In the data rows, zero lies at 4.5, halfway between 4 and 5.
Here are some numbered points:
[5 3 4 4 6 4 5 4 4 1 3 4 7 4 6 4] 0
[5 6 7 2 3 4 3 5 4 6 5 6 4 5 3 4] 1
[4 6 1 5 3 3 1 4 6 5 3 4 2 2 3 5] 2
[4 6 2 5 3 3 1 5 6 6 3 4 2 2 3 5] 3
[5 3 4 4 4 4 5 4 4 3 5 5 6 4 5 4] 4
[6 2 6 6 5 2 5 5 4 3 5 7 7 2 6 4] 5
[6 5 5 2 3 5 4 5 4 5 5 6 5 4 3 4] 6
[5 5 5 2 3 4 4 5 4 6 5 6 4 5 4 4] 7
[5 3 4 5 4 4 6 4 4 3 5 5 6 4 5 3] 8
[4 3 4 3 6 4 5 4 4 1 3 4 8 4 6 5] 9
[6 5 6 2 3 6 4 5 4 5 5 6 5 4 3 4] 10
[4 3 4 3 6 4 5 4 4 1 3 4 7 4 6 4] 11
[4 6 2 5 3 3 1 4 6 6 3 4 2 3 4 5] 12
[3 6 3 4 3 3 1 4 5 6 3 4 2 4 4 4] 13
[6 3 4 5 4 3 6 4 3 3 5 5 7 3 4 2] 14
[5 3 4 4 5 3 6 4 4 2 4 4 7 4 6 4] 15
[4 5 5 2 3 4 3 5 4 6 5 5 4 5 4 4] 16
[6 6 3 8 5 8 9 2 7 5 7 3 3 8 7 6] 17
[5 5 5 3 3 4 4 5 4 5 5 5 4 5 3 4] 18
[6 5 5 3 3 6 5 5 4 5 5 6 5 4 2 4] 19
[3 5 7 2 3 3 3 4 5 7 5 5 4 6 5 4] 20
[4 4 4 4 5 5 6 4 4 1 3 4 7 5 6 5] 21
[6 4 5 3 3 5 5 5 4 4 5 6 6 4 3 3] 22
[3 5 6 2 4 3 3 4 5 6 5 5 4 6 5 4] 23
[5 2 7 9 8 6 7 7 7 6 6 7 6 4 8 9] 24
[5 5 6 3 3 4 4 5 4 6 5 5 4 5 3 4] 25
[5 4 6 3 4 4 4 5 4 6 5 6 5 4 3 4] 26
[3 6 2 5 3 3 1 4 6 6 3 4 2 3 4 4] 27
[5 1 7 7 7 2 5 6 4 4 4 7 8 2 7 6] 28
[4 3 4 6 9 6 6 5 0 4 2 1 1 4 2 2] 29
[5 4 5 3 3 4 4 5 4 5 5 5 5 4 3 3] 30
[5 4 3 5 6 6 7 3 5 3 4 4 6 5 6 6] 31
[5 1 7 7 8 2 5 6 5 3 4 8 8 2 8 8] 32
[3 5 4 4 3 3 2 4 5 6 4 5 3 4 4 4] 33
[4 5 7 2 3 3 3 5 4 6 5 5 4 6 5 4] 34
[3 4 5 5 4 5 6 4 4 1 3 3 7 5 6 5] 35
[5 5 5 3 3 4 4 5 4 5 5 5 4 4 3 4] 36
[5 5 3 8 5 8 9 3 7 4 6 3 4 7 7 6] 37
[5 5 5 3 3 4 3 5 4 5 5 5 4 4 3 4] 38
[3 6 3 4 3 3 1 4 5 6 4 4 2 4 4 4] 39
[6 3 8 5 5 3 4 8 5 7 5 8 6 2 4 7] 40
[4 4 4 3 6 5 5 4 4 0 2 3 8 5 6 6] 41
[3 6 4 4 3 2 1 4 5 6 4 4 2 4 4 4] 42
[6 5 6 2 3 5 4 5 4 5 5 6 5 4 2 4] 43
[4 4 4 5 5 6 6 4 5 2 4 4 6 5 6 5] 44
[5 6 6 2 3 5 4 5 4 6 5 6 4 5 3 4] 45
[6 6 3 8 6 7 9 2 7 5 7 3 3 8 8 7] 46
[6 4 5 4 4 4 5 5 4 4 5 6 6 3 4 2] 47
[5 3 7 4 4 4 4 7 5 6 5 7 5 3 4 6] 48
[3 4 4 4 5 6 6 5 5 0 3 2 7 6 5 6] 49
[4 6 4 4 3 3 2 4 5 6 4 4 3 4 4 4] 50
[5 3 4 4 6 5 6 4 4 1 4 4 7 4 6 4] 51
[8 6 2 8 8 8 9 1 8 7 8 4 2 7 9 7] 52
[3 5 4 4 3 3 2 4 5 6 4 4 3 4 4 4] 53
[3 6 4 4 4 3 2 4 5 6 4 4 3 4 5 4] 54
Which five points above are nearest to each new point, looking only along the 5 directions in which the numbered points spread most? Their numbers follow each, nearest first.
[8 6 2 8 8 8 9 1 9 7 8 3 2 8 9 7] -> 52 46 17 37 31
[3 1 8 8 8 5 5 8 6 3 3 7 8 3 7 9] -> 32 28 5 24 40
[3 2 8 9 6 6 6 9 6 5 5 7 7 4 7 9] -> 24 32 28 5 40
[4 3 4 6 9 6 6 6 0 4 2 2 1 4 1 2] -> 29 14 8 47 4
[5 3 4 5 4 4 6 5 4 3 5 4 6 4 5 3] -> 8 4 14 15 47
[8 6 2 8 7 8 9 1 8 6 8 4 2 8 9 7] -> 52 46 17 37 31
[8 6 2 8 8 8 9 0 8 7 8 4 2 8 9 7] -> 52 46 17 37 31
[6 3 4 5 3 4 6 5 3 4 5 6 6 3 4 2] -> 47 14 22 8 4
[4 6 5 3 3 4 3 5 4 6 5 6 4 5 4 4] -> 16 7 25 38 34
[4 3 4 7 9 6 6 5 0 4 2 2 1 4 1 2] -> 29 14 8 47 4
[5 3 4 4 4 4 5 4 4 3 5 5 6 4 5 3] -> 4 8 14 15 47
[4 3 4 6 9 7 6 6 0 5 2 2 1 4 1 2] -> 29 14 8 47 19
[5 5 5 3 3 4 4 5 4 5 5 5 4 5 3 4] -> 18 36 25 38 7
[4 6 5 3 3 4 3 5 5 6 5 5 4 5 4 4] -> 16 23 7 34 20
[4 4 6 5 9 7 5 7 0 7 3 3 0 4 0 3] -> 29 19 47 36 30
[5 5 5 2 3 5 4 5 4 5 5 6 5 4 3 4] -> 6 10 30 43 18
[3 5 6 3 4 2 2 4 5 6 5 5 3 6 5 4] -> 23 20 33 16 34
[6 3 4 5 4 3 6 4 3 3 5 5 7 3 5 2] -> 14 8 4 47 15
[5 5 3 8 4 8 9 3 6 4 6 3 4 8 6 6] -> 37 17 46 31 52
[6 3 4 5 4 3 6 4 3 3 5 5 7 3 5 2] -> 14 8 4 47 15
[3 3 4 6 9 6 6 5 0 4 2 1 1 5 2 2] -> 29 14 8 47 4
[6 5 6 2 3 5 4 5 4 5 5 6 5 4 2 4] -> 43 10 6 19 30
[4 6 5 3 3 4 3 5 5 6 5 5 4 5 4 4] -> 16 23 7 34 20
[5 6 7 1 4 4 3 5 4 6 5 6 4 5 4 4] -> 1 7 34 45 25
[3 5 3 9 3 7 8 4 6 3 6 2 5 8 6 6] -> 37 17 46 31 44
[4 4 5 5 9 7 5 6 0 6 3 3 0 4 0 3] -> 29 19 47 14 30
[6 3 4 5 4 4 6 5 3 3 6 5 6 3 4 2] -> 14 47 8 4 22
[4 4 5 6 9 7 5 6 0 5 2 2 0 4 0 3] -> 29 14 47 8 19
[6 3 4 5 4 3 6 4 3 3 5 5 7 3 5 1] -> 14 8 4 47 15
[6 4 6 4 4 4 4 6 4 6 5 7 5 3 4 5] -> 48 26 47 25 30
[8 6 2 8 8 8 9 0 9 7 8 4 2 8 9 7] -> 52 46 17 37 31
[2 5 4 8 3 7 8 5 5 2 5 2 6 7 5 6] -> 31 44 49 37 35
[8 6 2 8 7 8 9 0 8 7 8 3 2 8 9 7] -> 52 46 17 37 31
[2 1 8 9 7 5 6 9 6 3 3 6 8 4 6 9] -> 32 28 5 24 40
[6 5 5 2 3 5 4 5 4 5 5 6 5 4 3 4] -> 6 10 43 30 25
[4 1 8 7 9 3 5 7 5 3 3 7 8 2 7 9] -> 32 28 5 24 40
[5 3 4 5 5 3 6 4 4 2 4 5 7 4 6 3] -> 15 0 51 11 8
[6 4 4 5 3 4 6 5 3 4 6 6 6 3 4 2] -> 47 22 14 8 19
[6 5 6 2 3 5 4 5 4 5 5 6 5 4 2 4] -> 43 10 6 19 30
[4 3 4 6 9 7 6 6 0 5 2 2 1 4 1 2] -> 29 14 8 47 19
[3 5 4 7 3 7 8 4 6 3 5 2 6 7 6 6] -> 31 44 37 49 35
[6 3 4 5 3 4 6 5 3 3 6 5 6 3 4 1] -> 14 47 8 22 4
[6 5 3 6 6 7 8 2 7 4 6 3 4 7 7 7] -> 37 46 17 31 52
[4 3 4 6 9 6 6 5 0 4 2 2 1 4 1 2] -> 29 14 8 47 4
[6 4 4 4 3 4 5 5 3 4 6 6 6 3 3 3] -> 47 22 30 19 26
[5 3 4 5 5 4 6 4 4 3 5 4 6 5 5 4] -> 8 4 44 15 51
[8 6 2 8 8 8 9 1 8 6 8 4 2 7 9 7] -> 52 46 17 37 31
[4 3 4 7 9 6 6 5 0 4 2 2 1 4 1 2] -> 29 14 8 47 4
[6 3 4 5 3 4 6 5 3 4 6 5 6 3 3 2] -> 47 14 22 8 19
[7 4 5 3 3 5 5 5 3 4 6 5 6 3 3 3] -> 22 47 19 10 30
[3 1 8 7 9 4 4 7 5 3 2 7 8 2 7 9] -> 32 28 5 24 40
[8 6 2 8 7 8 9 1 8 6 8 4 2 7 9 7] -> 52 46 17 37 31
[3 2 8 9 6 6 7 8 7 5 6 7 6 4 7 9] -> 24 32 28 5 40
[5 3 4 5 5 3 6 4 4 2 4 5 7 4 6 3] -> 15 0 51 11 8
